In the rows, zero is written as 128.
The rows of D fall into several groups, and each row is roughly a mix of its group's hidden directions.
D (143 x 14):
[[120 146 116 118 123 181  72 147  89 119 138 122 151 107]
 [136 184 142 123 120  76  95 126 103 154 140 134 112 154]
 [133 101  86 112 134 158 180 129 128 100  90 107 137 105]
 [153 173 131 112 148 146  87 145  98 142 107 105 167 150]
 [154 109 149 167 119 134 136 142 195 153  95 124 125 138]
 [108  82 141 159 113  97 146 113 113 124 159 143 105  79]
 [153  86 141 147  99  94 105 121 102 161 151 141 109  91]
 [167 129 150 158 160 110 168 157 180 125 134 127 115 121]
 [ 84 104 124 127 103 132 111 116 168 141 144 166  83 151]
 [ 90 120 129 107  97 159 150 124 181 171 132 128 135 105]
 [142  98 145  92 132 126 171  96 158 105 143 122 152 171]
 [160 179 116 146 146 140 138 181 126 148 144 160 107 114]
 [127 170 160 148 115 112 153 119 116 118 111 121 184 168]
 [117 182 113 155 134 141 151 146 138 132 120  70 119  96]
 [122  86 137 114 113 107 134 112 145 105 169  87 119  80]
 [ 91 120 120  97 150 161 153 153 190 117 134 118 125 144]
 [140 128 150 154 118  99 153 113 137 113  84 103 180 159]
 [132  79 155 106 111 114 121 101 122 124 151 140 187 152]
 [115 120 169 124  86 144  77  99 154 155 143 120 133 151]
 [156 195 142 125 129 105 135 171 114 152 134 119 111 151]
 [137 149 112 164 138 183  83 114 132 115  91 145 128 149]
 [183 142 173 162 113 115 120 149 140  98 160 128 123 110]
 [141  93 120 138 101  81 143 112  83 131 152 168 107 123]
 [151 126 155 130 155 123 149  70 116  86  91 113 112 112]
 [101  95 111 102 110 152  86 110  87 130 115 149 155 157]
 [118 130  86 125 167 176 159 151 136 158 122 127 162 149]
 [124 114 151  75 122 115 111  97 109 115 180 118 164 137]
 [ 96 163  89 119 140 121 125 172 135 131 132 141  74 105]
 [181  92 160 122 152 170 126 152 126 133 121 165 136 132]
 [118 151 178 112 114 100 155  91 113 138 143 125 125 180]
 [133 139 144 148 138 123 164 134 170 129 131  83 103  74]
 [ 82 140 157 142 121 185 103 142 150 134 144 130 163 143]
 [118 121 117 145 103  69 126 116  65 111 129 141 144 121]
 [100 133 134 124 123 181 105 124  93 145  87 165 142 153]
 [181 102 139 125 117 119 134 154  98 132 159 156 137 178]
 [171 184 126 121 127  79 153 121 119 142 142 139  99 140]
 [119 158 151 110  92 107  63 134 155 140 143 148 118 142]
 [ 83 164 145 126  86 142  97 119  91 142 149  97 134 127]
 [127 167 118 134 158 151 148 135 146 107  85  70 125 118]
 [121 131 128 139 145 153 107 142 123 142  90 180 152 183]
 [147 149 129 113 183 126 165 151 124  85  89 115 136 119]
 [ 97 118 183 113 112 136  93 124 126 159 129  88 154 151]
 [168 180 127 122 158 158 157 171 127 125 102 121 116 125]
 [103 120 167 132 131  93 128 123 152 151 168 109 177 155]
 [120 126  95 134 114  71 170 121 127 119 143 156  98  93]
 [126 164  91 119 119  72 147 110 111 168 145 127 143 152]
 [150 140  89 128 111 123 135 161 161  95 135 172 103  93]
 [129 133 131 121 107  94 101 131 139 112 137 122 109 209]
 [116 118 136 121 120  94 145 133  93 102 122 110 203 126]
 [139 128 102  92 142 141 116 177 130 123 165 132 121  71]
 [120 113  99 149 115 112  71 132 112 138 135 145  77  93]
 [104 110  65 148 125  91 129 129 161 128 116  86 135 127]
 [108 163 124 119 115  75 121 163 164 136 149 123  88 116]
 [117 105 189 126 145 130  96 114 169 138 140 100 157 145]
 [121  97  71 128 136  94 159 103  86 112 119 117 140 144]
 [134 120 134 133 140 169 105 181  83 133 117 113 146  88]
 [ 91 136 170 138  96 108  75 115 133 155 156 130 140 147]
 [117 129 120 118 112 115 160 203 165 122 149 131 135 108]
 [ 99 165 137 186 118 149 102 125  93 141  93 133 135 136]
 [135 112 176 164 118 131 135 158 170 148 148 104 112  92]
 [149 157 150  79 152 180 127 138 134 141 160 124 157 125]
 [161  94 138  96 141 128 141 117 170 106 119  99 178 141]
 [114 147 186 115  83 126 102 117 164 157 138 117 109 132]
 [136 117  98  87 144 127 156  95  99  91 110 174 116 125]
 [157 119 164 144 101 150 103  86 105 122 165 148 160 145]
 [140  81 162 119 125 122  98 130 129 124 147 187 141 163]
 [143 102  91 120 135 184 116 146 101 124  94 156 130  97]
 [131  90 119 118 110 139 123 143 169 113 179 180 121 138]
 [155 163 167 145 129 137 118  92  92 151 100 105 159 145]
 [144 164 106 132 149 179 140 172 121 156 114 142  96 145]
 [116  91 124  72 141 127 150 143 163 101 155 108 159 122]
 [136 103 162 148 128  76 147 133 180 122 157 144 107 124]
 [154 151 146 138 114  60 120 112 108 127 101  95 157 130]
 [160 183 113 125 159 165 151 149 137 122 109 104 105 107]
 [107 122 143 141 113 138 112 149 212 135 141 133 115 147]
 [101 110 149  81 122 126 156 114 146 116 180 139 147 164]
 [171 124 114 158 119  87 125 110  80 120  87 141 147 127]
 [118 139  94 136 109 116 181 124 120 120 115 134  80  80]
 [145 144 115  98 111  85 161 103 118  92  91 107 117  97]
 [143  75 154 151 109 119 111 104 148 120 111 107 181 137]
 [132 122 155 144 103 131  70  76 108 140 149 146 128 154]
 [122  83  90 111 129 128 115 116 110 123  98 176 146 169]
 [133 110  86 150 120 108 130 167 151 129 119 177  84 115]
 [173 199 124 124 170 123 150 132 129 127 116 130 119 133]
 [170 181 125 150 159 118 134 157 160 134 129 124 109  95]
 [102 113  82  90 153 132 144 165 113 102 138 119 123  84]
 [ 94  92 125  89 143 113 189 135 101 136 139 108 128 110]
 [116 166 130 114 140 177 141 107 109 140  91  81 129 103]
 [139 130 101 127 146  83 161 147  93 114 134 112 174  94]
 [135 113 126 133 176 120 138 141 167  65 129 154 151 121]
 [160 170 156 108 136 132 103 115  84 180 138 127 121 116]
 [142 189 122 132 151 152 166 132 109 149 110 135  84 135]
 [177  82 120 134 144 147 139 172 126  97 151 156 132 115]
 [135  82 116 143 130 109 146 116 159 100  78 117 162 155]
 [115 118  67 110 161 138 164 103 103 125  89 124 136 138]
 [142 125 119 142 151 149  95 169  82 121 129 138 155  77]
 [162 168 131 134  82 103  90 159 110 135 149 140 101 118]
 [ 91 174 110 134  98 121  77 133  95 133 142 156 131 143]
 [144  91 125 120 127  95 161 136 185 106 106 116 157 149]
 [126 138 137 117 166 173 160 156 142 149 114  99 177 125]
 [ 94  79 130 122 139 164 101  98 103 135 108 112 163 107]
 [116 159  96 155 129 130 112 156  99 145 120 155  74  98]
 [141 113 112 152  98 113 112 150 154 109 174 150  86  93]
 [105  97 116  82 100 122 133  79  89 112 141 101 130 124]
 [ 90 132 132 113  83 100  93 100 105 144 156  93 138 146]
 [130 141 188 157 144 124 147 134 174 158 122  98 131 149]
 [114 123 135 127  98 128 123 146 171 158 166 115 152 186]
 [164 105 163 148 163 122 161 146 184 127 128 124 118 111]
 [ 97 182 120 151 123 123  94 167 109 156 123 137 104 104]
 [145 116 153 114 115  60 131 103 141 132 166 136 120 163]
 [121  88  73 122 107 123 154 125 119 106 128 113 106  77]
 [146 134  81 112 101  77 172 136 116 104 123 112 138 108]
 [104 139 140 117 126 143  97 178 154 158 160 114 119  82]
 [174 171 150 151 125 123 118  98 158 142 102 123 107 166]
 [133 103 151 122 132 125 157 113 159 124 141  67 116  79]
 [113 115  96 101 104 121 160 119 182 102 115 147 124  88]
 [138 146 155 102 128  80  97  88 151 149 153  91 128 125]
 [124 102  96 122 155 178 147 134 125 100  88 153 126  92]
 [149 110 125 199 100 134  96  97 112 116 112 141 113 125]
 [129  89  97 111  88 139 104 140  79 110 164 128 131 107]
 [125 149 167 117 125 103 153  94 145 137 148  63 117 115]
 [122  91 127 132 121  74 174 111 165 110 146 118 104 115]
 [ 97 122 142 155 151 155 157 129 163 143  83  89 146 146]
 [167  70 103 130 144 169 143 116 159 107 111 137 122 126]
 [156 165 129 137 187 162 157 160 118 139 117 119 149 136]
 [ 97 107 122 114 141 166 164  87 137 159 103  99 142 157]
 [150  91 157 122 129 127 177 111 136 153 116  78 135 158]
 [160 150 174 136 154 158 130 183 126 119 126 100 151 124]
 [ 88  98 143 126  89 111 122  83 143 159 147 117 118 164]
 [121  94  93 101  94  77 128  95 104 127 139 144 122 154]
 [103 113 140 132 147 185  93 131 132 144  89 121 168 150]
 [103  89 124 133  89 113  98  87 154 131 154 141 122 168]
 [128  55 112 133 131 158 145 140 138 115 103 158 121  97]
 [114 168 128  79 138  80 155 118 152 119 100 109 148 133]
 [151 173 135 126 135 179  96 119 104 159 100 137 103 110]
 [106 124 140 137 117  53 148 135 119 145 170 120 132 153]
 [117 132  76 124 134  77 149  98  77 137 121 135 116 130]
 [107  76 164 149  99 121 132 108 161 111 154 132  94 145]
 [152 160 109  97 134 111 165 164 103 116 166 143 117  94]
 [145 108 114 157 102 135  94 154  92 114 145 155  95  86]
 [128 136 149 141 150 158 115 132 173 117 131 171  78 158]
 [171  93 128 144 157 113 158 153 165 116 123 174 116 129]
 [ 94 154  91 132 139 136 117 184 124 138 125 145  92  92]]

One row of each group comes first, with its name. Which group is each row after those in?
[177 142 130 146 144 135 135 188 100  93 126 119 131 102]  (7)
[125 140 116 132 133 152  99 164 128 146 151 116  88  65]  (92)
[158  69 170 116 124 108 153 113 140 142 131 160 120 157]  (77)

[122  63 137 136 119  97 118 138 162 102 173 121 137 120]  (77)
[156 142 137 143 138 162 161 115 174 132 103 148 117 179]  (92)
[108 101 183 132 116 131  99 101 116 149 137  87 157 151]  (7)
[ 84  89 103 118 131 156 170 121 177 134 124 144 125 118]  (7)
[147 159 143 126 138 176 149 122 157 166 123 103 146 171]  (7)
[139  99 147 152  83 152  89 113 159 116 153 147  94 144]  (7)
[131  93 121  96 109 162 160 110  85 107 132 110 115  87]  (77)
[130 164 167 136 124  97 158 111 101 147 100 103 166 154]  (92)
[168  81 111 121 143 110 171  98 113 109  97 103 130 120]  (92)
[124  85 124 107 118  63 147  87 148 119 144 127 120 145]  (77)
[ 95 108 137 124 106 142  81 118 156 132 179 158 105 143]  (92)
